One turning vector, and how many ticks it has turned
The counts run from 0 to 353.
[ 0.26  1.12  1.10  0.75  1.97  4.99  0.50 -1.03 -1.19 -1.89 -0.99  1.73
  2.98  2.85  1.18 -1.29 -2.08  0.59  4.75 -0.77 -0.79 -1.46  0.17 -3.82
  1.77  3.82 -0.08 -0.21 -1.95  0.57 -1.27  1.82  2.18  1.37 -0.33 -0.34
  2.76  1.61  2.89 -3.08  1.62  2.30  0.49  1.67  0.27  0.85  2.64 -1.63
 -0.81  2.48  2.94 -0.03 -1.54 -2.76  2.49 -0.24 -3.34]
222
[-2.69 -1.67 -1.56 -6.01  1.28  0.52 -0.91  2.69 -0.60 -1.12 -0.65 -1.75
 -5.47  0.97 -0.41  1.42  2.71  0.86 -4.05  0.36 -2.39 -0.33 -1.12  3.04
 -1.27  0.45  0.94 -1.03 -2.47  0.62 -2.78  0.21 -2.21  0.50  1.65 -1.17
  1.05  1.07  1.47 -1.55  3.52 -1.02  0.45  2.03  1.19 -1.77  4.72 -0.60
 -1.08  0.38  0.54  1.57  0.35 -1.36 -1.21 -1.49  0.76]
351
[-0.58  3.52  0.93  4.21 -1.20  0.12  0.58 -0.83 -3.24 -0.49 -4.38  1.18
  2.46  0.89 -0.55 -0.24 -3.06 -6.72  1.81 -0.15 -1.49 -0.34  2.22 -1.40
  2.60  0.36  1.99  1.49  3.10 -2.07  1.93 -1.60  1.57  0.29 -0.26  1.14
 -1.72 -1.48  0.10  1.62 -1.16 -2.63  0.69 -0.53 -1.41  0.77 -0.48 -1.81
 -0.89  0.83  1.88  2.20 -2.06  2.49  1.18  2.64 -2.07]
42
[ 2.52  1.08  2.87  4.27 -3.00  1.71  1.04 -2.89  2.23  1.17  0.35 -1.10
 -1.81  0.08 -0.98 -2.64 -0.72  1.08  1.68  2.54  1.35 -3.68 -1.53  0.19
  0.48 -1.47 -0.66  2.02  1.95  1.89 -0.84  3.19  0.41 -1.09 -0.05  1.73
  2.01  2.76 -2.73 -0.61  0.59  1.88 -0.58  1.58  3.81  0.97 -3.02 -1.83
 -2.16  1.27  1.78 -2.93 -1.07 -3.29  0.86 -3.88 -0.44]
206
[ 2.69  0.46  0.40  1.64 -2.89 -1.65 -0.14 -1.93  0.77 -1.20  1.60 -1.58
  2.81 -1.32  0.11 -1.10 -3.50 -3.01 -0.07  1.20  4.04  0.81 -0.85 -3.81
  2.37 -1.52 -3.19  2.20 -1.42  0.35  1.77  1.67 -0.44  0.37  1.00  0.44
  4.01 -1.84  1.73  1.64 -3.42 -2.59 -2.97 -2.60  2.32 -2.44 -4.55  1.57
  0.93 -0.16 -0.91 -2.22  0.70  1.31  0.54  0.33  0.03]
147
[-2.72 -0.66 -1.29 -4.66  2.04  0.95 -1.58  2.45 -0.14 -2.10  0.63 -2.33
 -4.77 -0.52  0.01 -0.71  4.00  0.84 -3.82 -1.17 -1.59 -1.36 -0.50  3.09
 -2.41  1.10 -0.57 -0.33 -1.57  2.45 -2.80  1.24 -1.93 -0.53  0.80 -1.10
 -0.36  2.90  1.50 -1.74  4.30  0.62  1.28  0.69 -0.41  0.05  3.71 -0.71
  0.26  0.28 -1.31  2.39  0.10 -1.72 -2.52 -2.80  1.06]
348
[-2.40 -0.68  1.37 -1.43 -4.43 -2.49 -1.09  1.01 -1.29  1.00 -2.71 -0.28
 -4.03 -0.69  1.01  1.21  2.90 -2.02 -4.13  2.45 -2.44  0.41 -1.90  3.43
 -1.39 -0.19  2.20 -0.17  2.96 -0.79  2.79 -0.60 -0.23 -0.27  1.32 -0.32
 -1.36 -2.94 -0.18  1.85  3.49 -3.73  0.52 -0.91  0.63 -3.50 -0.99  0.33
  1.04  1.04  1.38 -1.19  3.10  1.53 -1.12  0.41  2.21]
21
[-1.81 -1.77 -0.01 -1.27 -3.53 -0.20 -2.39  0.77 -2.93  1.23  0.19  0.94
 -2.15  0.29  3.26  1.80  1.06 -0.70 -2.92  1.30  3.55 -0.20 -5.45  1.64
 -0.88 -1.15 -2.63 -0.82  3.18  0.83  2.58  1.62  0.25  0.91 -1.16 -1.27
  0.41 -2.29  0.64  1.62  0.37 -1.51  2.62  1.59  0.37 -1.70 -1.66  0.66
  2.56 -0.60  4.35 -1.55  1.76  2.60 -3.14 -1.86  2.32]
250
[-4.11  0.62 -0.87  0.64  0.25 -0.21 -0.06  0.05 -0.33  0.44 -2.25  0.99
 -0.40 -0.33 -1.37 -0.53  2.18 -0.82 -0.61 -2.69 -3.12 -3.42  2.98  2.62
 -0.60  1.95  2.82 -2.12  3.33 -1.15 -1.61 -0.34 -0.51 -4.69 -0.43  0.07
 -4.80  2.73 -1.40 -1.65  1.67 -0.19  3.73 -0.67 -3.84  2.15  2.15 -1.69
  0.03 -2.03  0.95  1.10 -0.98  0.00 -3.49 -0.71 -1.08]
58
[-0.17 -2.70 -2.67 -2.45 -1.81 -0.49 -0.57  2.42 -0.30  1.38 -3.62 -0.36
 -1.65  2.86 -0.48  0.96 -0.21 -1.24 -0.69 -0.92 -2.79  1.01  3.42  0.48
  2.72  1.53  3.67 -1.23 -0.62 -3.49 -2.82 -1.39 -4.47 -3.73  2.68 -0.05
 -0.14 -0.76  2.62 -2.43 -2.09 -2.75 -0.08 -0.35  0.02 -0.81  4.26  0.63
 -0.14  0.58  1.53  0.12 -0.82 -2.91  0.02  0.54 -0.70]
179
[-0.25  1.62  1.07  0.34  1.97  4.54  0.64 -0.34 -2.22 -1.18 -2.23  1.39
  1.95  3.72  0.41 -0.72 -2.66 -0.95  4.07 -0.27 -1.31 -1.22  0.32 -2.86
  2.31  2.91  0.57 -0.23 -1.36  0.05 -1.25  0.94  1.99  1.63 -0.08 -0.16
  2.79  1.32  2.40 -2.31  1.19  1.18  0.22  3.08  0.68  1.12  3.21 -2.67
 -2.46  2.24  3.52  0.58 -2.62 -1.97  2.59  0.29 -3.47]
220
[ 1.72 -3.87 -2.58  0.42 -2.59  1.49 -0.52 -0.71  1.43  1.68  1.10  2.40
  1.22  1.67  1.06  0.85 -0.28  4.43  2.13 -1.02  2.70 -1.00  0.19 -0.46
  0.12  0.78  1.47 -3.13  0.24 -4.18 -1.56  1.42 -3.19 -2.23 -0.49  0.34
 -0.64  0.98 -0.49 -3.29 -3.03  1.67  2.78 -0.25 -0.01  0.18  1.65  2.75
  2.35 -1.00  3.09 -3.08  0.60 -2.94 -2.75 -2.88  0.72]
70
[ 1.90 -3.56 -2.67  0.61 -2.64  1.60 -1.31 -0.35  0.78  1.40  1.20  2.37
  0.78  1.45  1.65  0.56  0.19  3.80  1.70 -1.34  3.40 -0.86 -0.36 -0.14
 -0.37  0.38  0.69 -2.70  0.68 -3.61 -1.23  1.51 -3.38 -1.83 -0.54  0.42
 -1.02  0.79 -0.63 -3.12 -3.33  2.03  3.34 -0.39 -0.18  0.67  1.49  3.11
  3.05 -1.08  2.97 -2.40  0.67 -3.03 -3.25 -3.36  1.15]
71
[-2.83 -1.06 -1.54 -5.47  1.80  0.53 -1.19  2.59 -0.56 -1.21 -0.39 -2.09
 -5.48  0.39 -0.24  0.56  3.26  0.64 -4.30 -0.24 -2.03 -0.50 -0.89  3.43
 -1.46  0.42  0.59 -0.69 -1.73  1.19 -2.81  0.66 -2.11  0.22  1.38 -1.21
  0.53  1.64  1.60 -1.51  3.82 -0.74  0.88  1.81  0.59 -1.08  4.37 -0.56
 -0.63  0.39 -0.12  1.97  0.08 -1.45 -1.94 -1.80  0.94]
350
[-1.01 -1.12 -0.05 -3.63  0.16  1.39 -1.04  1.32 -1.42 -1.98 -2.13  1.22
  1.46  1.79  2.42  0.61  0.79  0.06  0.80 -0.34 -3.02  1.86  0.67 -2.48
  0.24  5.12  1.93 -1.62 -2.99 -0.94  1.09  0.03  0.55  1.54  1.74 -1.73
  2.21 -2.22  5.08 -1.86  3.48 -1.41 -1.18 -1.84 -0.04 -3.29  3.42  1.46
  1.90  2.89  1.19 -0.28  2.56 -1.30  1.93  2.05 -1.34]
7
[-2.76 -1.06 -1.80 -0.69 -0.64 -1.67 -1.28  1.08  1.00  0.81 -1.31 -1.98
 -1.36 -0.49 -1.26 -2.47  2.24 -1.89 -2.54 -2.93 -1.85 -2.41  3.15  1.20
  1.29  2.18 -0.35 -0.18  1.42  2.01 -3.07  1.08 -2.83 -7.76  1.58 -0.70
 -1.77  2.17  2.48 -1.74 -0.37 -1.56  0.40 -2.57 -2.71  1.51  0.50 -0.72
  0.74 -1.73 -1.11 -0.41 -1.22 -1.99 -2.60 -1.42 -1.35]
172
[-2.41  3.17  0.62  0.78  2.03  1.28  0.96 -1.17 -1.36 -1.44  1.14 -1.44
 -2.61 -0.88 -2.50  0.17 -1.62 -2.10 -1.37  0.50  2.27 -3.49 -2.46  2.26
 -0.58 -3.39 -2.07  0.70  1.27  1.85 -1.38  0.78  1.59  1.76 -1.60  0.76
  0.14  3.17 -3.05  1.54  1.12  0.22  2.20  4.25  0.51  1.76 -0.30 -3.74
 -3.64 -2.09  1.17  2.66 -3.02  2.22 -2.36 -1.98 -0.11]
97
[-0.52  3.01  0.88  4.47 -2.14 -0.44 -0.34 -0.64 -3.67  0.10 -3.88  0.76
  1.64  0.89  0.40 -0.53 -2.42 -7.38  0.46 -0.13 -0.17 -0.63  1.18 -0.97
  2.34 -0.40  0.14  1.98  4.61 -0.61  2.17 -1.14  1.19 -0.73 -0.74  1.20
 -1.87 -1.57  0.24  2.18 -1.86 -2.64  1.22 -0.60 -1.69  1.32 -1.76 -1.80
 -0.15  0.42  1.88  1.69 -2.19  3.03  0.14  1.67 -1.27]
40
[-1.97 -0.75  1.26 -1.39 -4.45 -2.66 -0.67  0.83 -1.22  1.31 -3.05 -0.17
 -3.95 -0.29  0.51  1.72  2.00 -1.95 -3.54  2.80 -2.60  0.49 -1.86  3.25
 -0.68 -0.52  2.58 -0.42  2.64 -1.38  2.66 -0.86  0.15 -0.08  1.49 -0.25
 -0.80 -3.25 -0.32  2.12  2.98 -4.09  0.05 -0.10  1.46 -3.72 -0.92  0.11
  0.54  0.83  1.87 -1.26  3.03  1.70 -0.56  0.80  1.96]
22
[ 3.34 -1.54 -2.44  1.04 -2.39 -1.05  0.25 -1.39  2.52 -1.91  1.95  0.95
  2.12 -1.47 -0.33  0.85 -0.72  2.38  1.24 -0.04  1.50  1.15  2.40 -0.92
 -1.40 -0.20  3.25 -1.16 -2.07 -6.23  0.49 -0.01 -3.59  1.05  0.73  1.08
 -1.44 -0.46 -1.80 -1.74 -2.26  0.66  0.84 -4.10  0.64 -2.38  0.76  4.27
  3.09 -0.24 -1.53 -0.92  2.79 -1.46 -1.98 -1.10  1.81]
301
[ 2.74 -0.75 -1.76  2.20 -3.15 -1.24 -0.57 -1.46  2.54 -1.54  2.78 -0.56
 -0.54 -3.01 -0.04 -0.42  1.13  1.04 -1.16  0.22  2.48 -0.05  0.99  1.53
 -2.84 -2.03  1.28  0.76  0.39 -3.68  0.21  0.90 -3.76  0.21 -0.08  1.53
 -2.77  0.67 -3.44 -0.49 -1.67  0.98  1.67 -4.15  0.40 -0.58 -1.00  3.47
  3.23 -0.56 -2.51 -0.19  1.96 -0.51 -3.60 -3.15  3.30]
305
[-0.41 -3.00 -2.11 -1.30 -1.29  0.89  1.16 -0.29  1.21  1.92 -0.99  2.63
  0.65  2.47 -1.24  1.96 -1.07  3.74  2.26 -0.68 -0.88 -1.40  1.43  0.18
  0.88  1.57  4.37 -4.29 -0.72 -5.57 -2.16  0.20 -2.31 -2.70  0.67  0.09
 -0.39  0.67 -0.96 -3.62 -1.48  0.02  2.39  1.24  0.01 -1.09  3.29  0.66
 -0.50 -1.35  3.44 -2.21  0.65 -2.79 -1.71 -0.32 -0.90]
66
[-4.25  2.11  0.71 -0.77  1.45 -1.98  3.11 -1.73  0.46 -1.05 -1.20  0.59
  3.38 -0.96 -4.13  0.91 -2.76 -1.80  0.85 -0.97 -2.42 -2.50  2.07 -1.05
  1.76  1.87  2.42 -2.88 -0.42 -1.89  0.35 -0.54  2.76 -2.21  0.43 -0.19
 -0.25  0.50 -0.62  0.21  2.08 -2.98  0.14 -0.38 -1.89 -1.96 -0.30 -2.69
 -3.24 -3.39  0.18 -0.44  0.55  3.09 -0.86  3.59 -3.22]
277
[-3.35  0.53  0.34 -2.09  2.00  2.75 -1.76  1.40 -2.65 -2.23 -1.02  1.25
 -1.43  0.26  2.55 -0.53  4.25  0.04 -1.22 -1.45 -2.63 -1.22 -1.01  1.67
 -2.87  3.59  0.40 -0.96  0.95  1.57  0.48  0.74  1.27  1.31 -0.93 -1.44
 -2.16  1.33  1.62 -1.50  5.94  1.67  3.18 -0.06 -2.41  0.69  3.89 -0.55
  1.96  1.85  1.28  2.22  0.86 -0.10 -1.79 -1.46  0.11]
232
[ 1.31  1.47 -0.61  1.07 -1.78 -1.62  2.09 -1.07  1.25 -0.22 -0.25 -1.94
 -3.77 -0.50 -4.23  1.90 -2.75 -1.60 -1.66  2.64  0.79 -0.82  0.05  2.71
  0.43 -4.96  3.35  0.54  0.11 -4.02 -1.50 -1.01 -2.51  1.33  1.06  2.38
 -0.65  0.81 -4.85  1.24 -1.78 -1.92  0.20  2.12  3.05 -1.34  0.16 -0.93
 -3.69 -1.23 -0.30  1.32 -1.32  0.52 -1.34 -0.44  1.70]
314
[-1.54 -0.34 -0.94 -2.67  2.52  1.64 -1.47  0.74  1.34 -3.06  2.28 -1.91
 -2.33 -1.65  0.30 -2.51  3.70  1.84 -2.22 -2.07 -0.74 -1.97  0.35  1.36
 -2.32  1.94 -1.43  0.21 -2.43  3.18 -2.92  2.54 -1.42 -0.90  0.20 -0.95
 -0.09  3.92  1.44 -2.59  4.06  2.41  1.11 -1.53 -0.87  0.98  2.87  0.05
  1.02  0.23 -2.35  1.34  0.28 -2.73 -2.25 -3.46  0.22]
345
[ 1.41  1.76 -1.10  2.82  0.92  1.70 -0.57 -0.87 -0.30 -1.40  1.50 -2.25
 -0.05 -0.06 -1.10 -2.27 -2.48 -3.32 -0.12 -1.45  4.38 -2.12  0.32 -1.08
  1.58 -2.64 -4.11  2.65  0.47  2.42 -2.63  1.62 -1.62 -0.81 -1.04  1.17
  0.91  3.53 -0.21 -0.16 -3.81  1.35  0.85  1.12  0.22  3.86 -0.72 -1.76
 -1.27 -1.11 -0.31  1.99 -4.72 -0.53 -1.70 -3.21 -0.57]
326
[-0.78  0.29  0.57 -0.69 -2.55  0.05 -0.64  0.50 -4.26  0.11 -1.80  1.37
 -0.67  1.33  1.98  3.01 -2.52 -3.41 -1.38  2.32  2.29  1.78 -3.86 -0.15
  0.79 -1.54 -0.40 -0.49  1.84 -2.09  3.32 -0.80  1.19  4.39 -0.66 -0.35
  1.28 -4.16  0.20  2.64 -0.45 -3.27  1.23  2.37  1.16 -2.77 -0.69  0.07
  0.58  0.42  4.24  0.39  1.04  4.00 -0.30  1.28  1.25]
255
[-2.66 -1.45 -2.02 -1.22 -0.85 -1.77 -1.42  1.77  0.42  0.96 -1.85 -1.72
 -1.76 -0.01 -0.97 -1.70  2.40 -2.38 -2.83 -2.63 -2.14 -2.00  3.44  1.35
  1.60  1.61  0.31 -0.28  1.78  1.21 -2.98  0.25 -3.22 -7.60  1.49 -0.61
 -1.85  1.73  2.69 -1.58 -0.59 -1.81  0.60 -2.34 -2.59  1.52  1.16 -0.80
  0.55 -1.54 -0.63  0.18 -1.48 -1.76 -2.44 -1.05 -1.30]
173
[-0.93  2.07  1.41  2.77 -0.47  2.57 -0.84 -0.17 -2.51  0.87 -1.81 -0.89
 -2.88  1.69  0.09 -1.91 -0.53 -3.11 -0.12  0.40  1.05 -3.36 -1.53  1.29
  1.68 -1.66 -2.58  2.16  3.68  3.68 -1.83  1.88  0.94 -1.40 -1.11  0.59
  0.58  2.45 -0.28  0.30 -0.18  0.63  1.37  3.62  0.75  3.49 -0.50 -3.98
 -2.43  0.56  3.18  0.72 -4.16 -0.84 -0.24 -2.95 -1.14]
212
[ 0.91  1.74 -0.34 -0.93  4.00  2.92  1.02 -0.94  1.30 -4.70  1.24 -0.97
  1.86  0.10 -1.20 -1.53 -1.36  1.01  2.52 -1.00 -1.02 -0.91  2.67 -2.59
  0.18  2.57  0.81  0.24 -5.36 -0.50 -2.93  1.00 -0.16  2.22  0.89  0.16
  2.14  3.56  1.59 -3.01  1.82  2.16 -1.20 -0.69  0.67  0.11  3.94 -0.58
 -1.44  1.36 -2.08  2.21 -1.15 -3.07  1.44 -0.30 -2.14]
338
